Each row is where one point has got to under a steady rotation. How many steps took it there?
The counts run from 0 to 499.
94	157	97	136	161	123	128	107	122	93	100	141	119	126	147	142	134	98	103	106	140	108	116	89	146	102	127	128	110	161	125	83	135	110	133	157	130	145	126	135	171	143	110	120	115	117	128	85	152	106	130	127	124	82	114	179	104	149	130	156	156	141
400
126	140	146	172	113	132	140	149	112	105	93	113	101	120	135	128	160	149	106	141	133	119	121	110	105	95	144	122	107	101	124	121	163	87	122	187	154	112	172	141	162	113	151	82	135	132	77	103	104	133	144	103	145	97	101	139	111	125	125	122	130	116
434
104	139	139	134	142	121	148	110	113	95	100	128	90	84	143	114	152	130	99	136	178	140	148	115	101	114	107	142	136	107	161	135	107	91	87	157	138	88	112	126	178	91	138	123	144	115	144	115	135	104	127	137	125	124	139	144	147	158	154	147	133	159
171
130	144	126	130	144	153	86	148	98	116	52	140	86	129	145	104	156	126	133	147	133	120	133	123	101	119	116	145	104	122	107	91	152	119	82	167	145	131	119	131	143	128	133	111	115	98	142	103	134	124	86	113	90	105	128	116	127	122	118	120	100	137
345
144	126	150	171	146	94	148	93	128	141	93	140	119	125	137	101	151	122	102	128	139	127	89	103	110	85	120	123	144	103	113	119	169	94	106	161	160	131	171	119	177	120	154	134	142	119	134	124	131	112	128	106	158	98	102	133	109	150	138	118	133	115
135
86	137	115	156	159	153	139	114	127	130	112	153	124	99	123	118	133	106	123	126	165	106	125	115	126	109	96	143	121	116	132	88	158	82	135	167	138	118	135	128	179	100	130	145	133	81	133	102	137	127	127	118	133	55	98	139	108	142	124	141	149	113
114
87	162	102	134	164	135	99	143	139	115	128	111	130	95	149	118	108	106	106	138	132	99	103	133	122	139	103	121	119	130	151	99	130	85	133	189	144	127	138	126	139	105	106	152	124	115	118	133	106	118	150	146	140	54	116	157	120	142	133	146	163	112
261
89	163	154	102	125	153	97	166	106	107	80	111	93	95	146	121	151	154	112	148	159	112	130	125	88	103	100	125	116	108	117	110	139	108	81	166	155	109	131	135	135	131	104	109	129	133	106	133	115	117	108	114	113	86	129	119	136	123	116	126	117	136
492
132	154	125	138	154	155	88	164	102	119	52	133	93	148	139	131	134	121	151	152	118	144	125	140	126	120	132	117	101	135	108	100	155	108	102	184	156	146	139	128	137	123	130	91	92	124	99	116	118	123	99	110	107	116	136	138	131	123	96	130	136	114
50
135	134	88	152	185	117	122	116	122	129	88	156	137	133	142	110	132	72	112	123	114	141	104	110	115	130	107	124	117	145	153	128	132	134	132	168	146	145	141	135	165	99	168	142	125	122	151	116	132	90	102	129	137	131	91	159	119	164	120	140	172	119
76
100	153	97	148	161	137	152	112	132	99	117	124	121	114	151	131	136	97	105	127	150	105	132	93	141	130	120	148	122	138	144	91	124	94	139	178	113	130	129	123	182	109	125	131	131	104	137	94	146	107	144	137	126	80	122	180	110	151	147	148	152	141
408
133	130	159	172	124	82	123	99	112	112	103	146	104	126	132	118	139	130	98	124	144	123	92	97	115	75	127	101	139	86	105	123	150	88	115	152	170	133	156	140	167	137	125	119	116	122	123	94	149	128	129	114	153	86	101	149	133	158	138	125	137	136
144
159	117	141	179	152	118	113	149	137	138	91	126	113	116	136	94	119	120	119	160	118	121	96	135	114	120	118	99	145	103	131	113	143	89	109	192	163	148	173	137	142	116	138	148	130	122	141	137	100	130	132	143	166	78	123	140	121	145	140	130	157	100
281
121	162	152	135	153	133	69	120	109	121	76	148	101	153	135	99	146	112	132	152	132	155	98	133	110	91	125	132	127	144	111	85	132	114	56	161	163	147	143	116	133	128	128	122	133	115	145	132	117	128	108	114	134	114	151	142	126	160	114	142	129	143
333
112	155	132	145	133	112	132	122	119	100	122	101	115	118	157	110	152	112	84	150	155	119	120	100	96	111	105	126	155	94	165	140	86	101	110	159	146	103	143	148	166	98	131	142	143	134	144	133	138	123	137	145	148	121	122	163	145	182	156	133	151	161
466
107	158	136	106	143	133	106	146	119	114	94	105	97	89	168	125	143	133	112	154	162	99	123	121	112	125	84	116	150	80	136	123	139	103	113	169	131	118	118	112	144	116	94	147	105	114	123	143	142	103	100	128	104	60	111	146	142	144	119	121	112	131
496
138	142	139	152	159	138	99	128	120	108	84	138	88	118	143	110	123	109	139	162	136	164	117	160	122	144	127	126	135	113	129	108	117	98	83	188	140	148	134	109	146	90	130	139	117	112	147	126	106	114	126	145	130	104	173	166	148	158	131	156	150	126
35
101	153	112	135	164	148	102	160	127	127	107	108	125	102	146	100	116	124	107	146	115	103	121	131	94	156	124	139	92	147	158	98	128	90	108	190	161	104	156	140	148	98	132	134	150	126	126	129	81	123	153	140	141	83	129	120	110	124	141	128	150	114
267
116	131	137	160	108	92	110	119	93	96	104	135	83	112	130	116	140	141	95	127	149	117	124	99	99	98	126	114	124	90	128	135	135	83	115	148	172	105	135	158	167	130	121	101	112	118	119	75	152	140	126	121	132	99	102	131	142	142	149	126	124	154
151
146	124	146	173	159	120	107	149	136	142	88	127	120	129	139	101	116	112	123	165	116	122	89	134	125	109	119	101	144	110	130	106	143	81	109	187	166	150	179	143	137	133	131	149	120	134	131	139	106	132	134	136	172	87	123	138	121	147	136	130	161	99
282
96	143	122	150	124	104	126	136	108	103	125	114	115	92	151	100	130	115	81	137	158	108	120	106	86	112	105	124	108	96	157	145	122	85	138	161	163	83	130	154	168	108	143	120	129	134	115	105	129	117	134	125	129	113	80	126	142	150	157	122	154	147
455
101	145	126	130	167	121	80	157	109	134	79	143	120	131	114	114	116	99	127	143	139	120	121	112	113	90	98	113	121	148	156	120	136	77	115	140	191	97	125	167	144	133	119	108	105	132	112	128	143	144	105	133	147	111	111	102	137	146	115	133	147	122
304
145	134	114	142	166	101	135	96	126	108	60	161	111	135	131	134	153	118	105	103	105	155	98	104	117	98	127	119	128	153	128	130	149	138	104	156	146	159	146	126	162	127	158	107	132	128	135	107	143	86	103	112	134	120	109	165	105	157	104	138	143	125
381
108	163	156	137	128	125	132	106	112	89	106	110	86	111	146	130	157	148	113	146	159	153	122	135	97	119	123	138	144	94	136	129	116	98	75	170	132	120	137	106	168	81	124	121	150	128	117	129	117	110	139	122	131	112	156	170	140	167	132	143	129	152
181
137	141	112	155	152	119	122	91	106	95	86	152	99	128	120	139	148	133	118	114	98	167	109	124	101	148	133	124	127	117	138	147	130	124	114	162	151	143	158	133	179	83	152	117	129	117	116	79	138	106	116	119	131	114	124	177	132	166	98	133	148	122
377
98	155	111	125	153	97	65	124	109	99	101	139	92	105	142	111	104	116	114	142	133	130	131	126	104	145	114	118	117	131	157	128	105	79	103	159	169	103	100	137	141	104	96	124	101	116	128	110	133	128	126	154	119	91	143	136	153	154	135	146	125	152
14
142	142	100	160	148	147	106	137	117	95	73	144	111	131	128	109	164	117	109	122	97	136	124	100	107	109	140	143	109	152	148	107	112	145	96	164	140	150	155	159	144	125	174	96	159	115	136	102	134	141	117	121	136	117	106	154	87	156	114	141	136	143
90
120	166	160	113	131	144	118	160	124	98	78	102	103	129	162	121	181	139	102	156	146	121	122	104	104	74	111	128	148	122	139	111	109	125	63	164	143	125	144	140	130	147	118	108	149	149	125	155	133	125	109	126	135	108	134	142	120	146	122	131	116	151
481
152	134	106	151	147	139	99	154	111	112	62	145	90	116	148	122	133	103	140	148	125	134	128	137	121	142	114	116	116	103	130	131	156	112	134	184	128	151	116	117	146	98	135	113	79	94	106	118	141	113	95	122	89	96	107	155	133	132	110	139	123	112
54
110	157	113	135	162	119	74	157	103	123	78	129	112	131	126	112	129	105	128	151	132	109	140	102	104	117	109	132	121	141	179	131	117	74	118	143	179	90	121	167	150	115	123	104	104	123	107	127	156	153	103	140	136	115	111	102	138	153	117	125	127	136
306
137	130	111	135	150	131	141	155	128	84	73	114	104	80	151	130	141	148	91	134	102	144	131	132	91	149	117	110	134	121	163	160	101	139	111	183	138	130	159	167	148	103	157	118	145	150	118	109	110	91	124	140	130	122	124	163	131	149	130	134	162	128
229
96	154	113	140	160	164	162	124	113	109	99	118	129	122	138	128	146	123	111	127	137	114	141	104	119	120	136	152	95	156	136	76	137	94	114	176	142	112	157	137	188	116	140	115	156	129	119	93	104	110	155	123	135	110	138	142	106	133	149	138	161	131
413
116	139	141	161	166	150	179	114	133	128	108	123	129	129	137	132	148	117	115	133	154	125	113	115	136	94	127	134	125	131	123	88	149	90	114	181	137	132	175	120	178	113	145	128	150	133	125	115	105	101	153	118	157	100	133	160	108	143	140	144	174	109
420
140	148	105	156	152	142	110	130	123	102	73	133	124	150	132	119	163	109	111	128	92	132	114	91	109	94	139	137	112	163	142	101	119	147	97	166	143	151	160	156	148	132	162	101	159	122	134	105	140	136	118	122	142	123	109	159	92	162	113	140	148	140
89
108	138	129	132	143	73	68	132	121	107	92	147	84	98	135	117	102	123	113	135	127	135	105	134	109	105	107	93	141	120	146	141	125	83	104	149	174	123	111	137	135	131	100	119	90	124	124	122	144	122	116	141	135	76	120	139	150	148	120	149	128	138
6
101	154	115	161	127	176	95	137	113	92	95	142	106	118	115	127	154	131	123	124	126	115	134	110	113	107	132	140	100	136	130	84	124	114	111	166	145	140	145	158	141	122	136	98	142	97	114	78	137	168	123	124	125	71	102	153	105	147	119	144	138	137
101
117	152	88	137	184	123	107	125	112	133	88	142	129	146	140	133	119	74	133	135	123	128	109	116	127	139	101	112	118	133	137	121	147	110	155	169	152	142	132	125	167	103	133	133	82	118	121	108	147	100	96	123	120	113	99	161	141	162	102	127	167	107
66
111	134	137	132	147	95	134	123	108	113	79	139	101	116	148	116	145	115	92	123	169	103	124	79	118	66	105	122	128	129	135	116	142	93	107	137	164	106	121	151	166	164	119	104	112	130	143	104	165	104	111	120	129	119	105	121	127	141	148	130	133	149
156
125	153	81	128	189	125	113	131	115	138	78	139	136	153	148	130	127	73	128	133	121	122	113	111	125	134	104	117	113	148	146	120	151	116	146	165	148	138	127	128	170	111	139	132	93	119	125	116	140	90	94	119	118	125	98	149	132	154	108	126	162	110
67
99	132	117	149	163	156	126	132	130	118	90	160	120	109	129	113	145	100	119	120	158	105	122	107	136	76	101	132	114	142	125	74	154	113	118	162	135	141	133	135	156	141	133	118	133	93	138	106	145	130	113	117	130	63	90	148	87	137	116	153	152	121
106
